(in the rows, 128 means zero)
Where one turn sends some rows of the set: a few examples, then the rows asked
L: [154 113 111 118 106 122 136 132 112 147 151 126 116 137 132 115 164 146
 151 148 125 132 175 119 135 149]
A: [ 85 119 105 143 142 157 142 123 118 134 142 120 115 109 143 149 155 134
 144 153  98 112 134 129 115 132]
J: [106 141 106 119 120 131 133 132 139 112 164 121  92 122 114 142 150  96
 112 165  99 121 125 131 135 127]
N: [ 99 125 126 143 118 115 143 146 116 136 117 136 140 144 108 183 106 117
 122 157 115 151 174 103 143 104]
D: [ 93 155 135 135 119 114 132 171 112 122 131 132 149 148 153 172 117 134
 147 139 120 151 171 115 117  98]
T: [ 99 118 125 148 153 122 140 140 106 165 123 130 150 109 157 167 138 157
 136 143 119 133 152 110 125 114]
V: [156 157 119 102 109 115 107 115 116 127 120 121 122 135 124 143 141 103
  99 142  96 115  82 142 123 111]
W: [165 122 118 114 118 112 136 127 102 156 141 133 138 149 136 113 151 152
 148 143 128 139 171 111 130 156]
G: [130 168 118 115  94 129 103 132 112  99 116 119 118 153 147 132 125 105
 149 141  97 112 105 156 102 104]
Q: [129 138 103 127 134 139 118 103 110 136 117 120 119 119 147 123 146 128
 142 145  91  93  87 145 102 130]
S: [153 153 142 107 132  89 121 139 105 155 113 139 164 144 136 173 122 126
  91 136 115 143 119 109 129 106]
X: [ 99 138 128 127 144 109 147 153 127 139 158 133 138 129 125 175 131 124
 103 159 117 152 160 102 141 124]
M: [ 96 131 107 139 109 140 138 120 126 107 132 126 101 146  97 153 115  89
 130 173  94 126 142 132 126 123]
K: [142 140 120 129 143 106 115 120  98 170  95 127 158 117 164 142 128 152
 138 131 111 113 106 123 110 111]
B: [149 144 124 128 111  82 110 132 104 150  81 134 150 148 119 158  92 119
 121 144 115 134 132 117 135  89]
E: [140 171 140 115 107 102 105 151  97 128  97 130 160 157 161 154 109 129
 142 127 118 132 125 131 108  90]
Z: [ 81 155 112 131 105 143 129 155 129  95 149 120 107 143 143 149 133 106
 152 152 102 128 152 138 111 110]
R: [178 119 121 106 105 127 129 115  96 150 132 132 139 156 138 115 152 148
 141 136 117 130 152 121 123 155]
U: [145 153 107 124 104 106 108 105 114 120  99 127 113 154 108 129 100  93
 127 160  96 111 100 140 118 113]
C: [165 111 115 111  93 136 126 118 106 142 142 124 113 142 129 116 168 140
 146 140 114 123 157 130 132 151]

R -> W
M -> U
Q -> K
And these:
V -> S
E -> D

Where one turn sends some rows of the set: a few examples, then the rows asked
ras: [134 164 139 121 113  93 145 145 148 115 145 152 106 102  92 119 109 129
 136 114 147 120 101 136 113 113 106 156 107 122]
lar: [130 164 126 116 111 102 145 163 139 113 123 153 115 102 107 128 109 150
 128 110 138 130  89 138 119 108 105 153 113 133]
difa: [133 144 165 132 118 122  81 157 125 159 162 121 108 124 127 106 163 143
 113 146 102 144 122 136 122 140 131 134 111  92]
sep: [113 163 107 108 150 116 139 144 163 123 136 119 107 105 110 143 101 130
 139 117 146  78 113 140 118 104 128 130 136 128]
sakip: [126 140 131 145 124 150 136 158 133 152 112 168 116 160 147 125 171 141
 136 131 138 132 146 130  89 135 140 128 130 140]
basos: [ 88 121 102 127 168 149 126 140 130 137 120 112 127 128 130 118 121 111
 116 133 117 107 144 119 125 150 144 106 170 133]
dusur: [146 144 107  93 111 119 132 143 148 125 125 143 108  96 107 140 106 137
 127 109 141 145  93 130 116 108  89 135 131 140]
Kasi: [150 157 116 115 128 115 143 142 149 114 122 155 115 103 104 135  99 135
 127 115 150 135 108 142 135 105  94 150 122 128]
negi: [104 163  99  99 136 118 121 148 152 131 134 114 117  99 109 160 103 139
 130 118 135  90 100 132 110 106 125 130 143 141]
vonop: [111 118 131 143 136 111 154 146 124 137 144 142 121 110 121  73 153 126
 113 111 133 171 136 116 163 129 130 133 124 126]
Gobud: [143 141 160 135 138 136 110 166 133 149 148 128 101 135 144  90 163 146
 119 138 111 140 132 150 138 132 136 125 110  87]
gel: [142 124 119 128 119 159 126 141 142 164 123 159 108 156 143 134 171 128
 137 131 140 139 145 118  82 137 130 117 140 148]
leruk: [136 153 131  99  96  98 137 147 147 125 147 142 101  95  94 125 114 131
 134 110 135 129  85 124  94 117 101 142 115 134]
bozik: [ 85 119 118 119 149 133 121 134 135 145 150 102 111 125 115 107 130  95
 125 134 113  96 138 104  96 161 149 106 163 132]
nosel: [141 142 144 133 135 142  82 162 122 155 135 124 119 128 142 116 155 153
 106 146 105 156 131 147 146 129 124 130 124  95]
pibav: [109 117 119 135 128 116 128 140 113 146 138 136 135 104 115  96 150 130
 102 117 127 187 130 109 163 130 118 136 137 135]
masok: [ 68 133 128 131 143 123 120 144 126 139 147 107 119 126 114 106 134 104
 123 136 108  92 132 109  96 160 157 118 154 129]
Rafog: [ 97 170 108 107 133 109 125 153 151 127 136 116 117 100 107 152 107 141
 132 119 132  82  98 135 105 108 130 136 136 138]
nep: [ 70 139 127 143 158 127 133 155 126 130 134 114 123 132 123 102 131 112
 123 133 111  89 139 121 113 154 160 121 152 125]
mev: [101 163 106  99 127 112 120 144 154 134 144 110 113  98 102 156 108 132
 134 117 132  85  96 128  98 110 128 130 138 139]
razub: [111 110 125 124 113 108 122 129 120 155 162 129 122  98 106  93 154 117
 109 118 126 183 125  96 142 138 118 131 136 137]
bib: [118 158 104 100 145 120 136 135 166 130 144 114 102 102 108 145 103 123
 141 118 145  79 113 133 108 106 125 126 139 130]
Sani: [ 97 128 141 144 116  98 130 145 111 144 155 136 129 105 107  82 159 127
 110 118 122 174 125 107 147 137 129 145 124 130]
nuzud: [152 124 157 115 126 136  99 149 142 161 167 118  87 127 134  95 165 128
 124 139 111 143 129 134 118 139 128 114 117  91]
vaga: [160 122 139 115 143 154 101 151 138 157 142 123  99 129 148 105 155 141
 116 139 115 155 135 145 141 130 121 110 126  95]
zevel: [ 74 135 112 140 162 138 123 153 121 130 118 114 135 131 129 115 124 122
 114 135 111 101 138 123 125 149 153 119 162 132]
fipo: [110 164 115 107 142 111 139 142 164 127 148 117 104 105 105 138 107 124
 142 119 143  73 109 135 105 109 132 131 132 128]
Mibof: [ 87 116 103 115 153 144 112 134 131 148 134 103 122 122 121 123 124 103
 117 135 112 109 138 106 108 156 141 104 173 137]
kot: [115 110 139 130 121 104 147 136 129 146 168 133 108 106 109  71 160 112
 119 112 131 169 131 103 142 136 128 129 124 128]
vut: [123 154 141 158 116 134 109 142 128 156 133 166 129 158 122 135 168 126
 133 146 138 126 152 120  86 142 140 149 126 136]
dig: [132 144 122 149 126 151 104 132 131 159 116 165 132 157 129 149 160 128
 128 145 143 140 158 122  99 136 128 139 139 142]
rik: [133 138 130 140 110 144 101 124 136 168 141 156 119 153 118 143 166 113
 133 146 141 135 153 108  77 146 129 137 135 139]
bas: [125 101 119 123 133 122 143 130 130 148 149 136 116 105 120  83 150 116
 114 111 135 181 136 108 156 129 116 121 136 132]
mesi: [129 135 137 136 109 139 131 149 140 161 137 160 104 157 135 121 178 127
 142 132 137 126 139 116  67 145 142 126 128 140]
pimog: [154 144 122  98 112 110 132 127 158 127 148 143  98  97  90 132 105 116
 136 115 148 133 102 124 109 114  90 140 123 129]
zipir: [150 128 141 112 122 144  73 144 131 169 154 114 105 119 130 121 156 134
 110 147 106 159 125 130 126 136 117 119 131 100]

zevel -> basos
Gobud -> nosel
dusur -> pimog
And these:
vut -> sakip
sep -> negi
Sani -> vonop

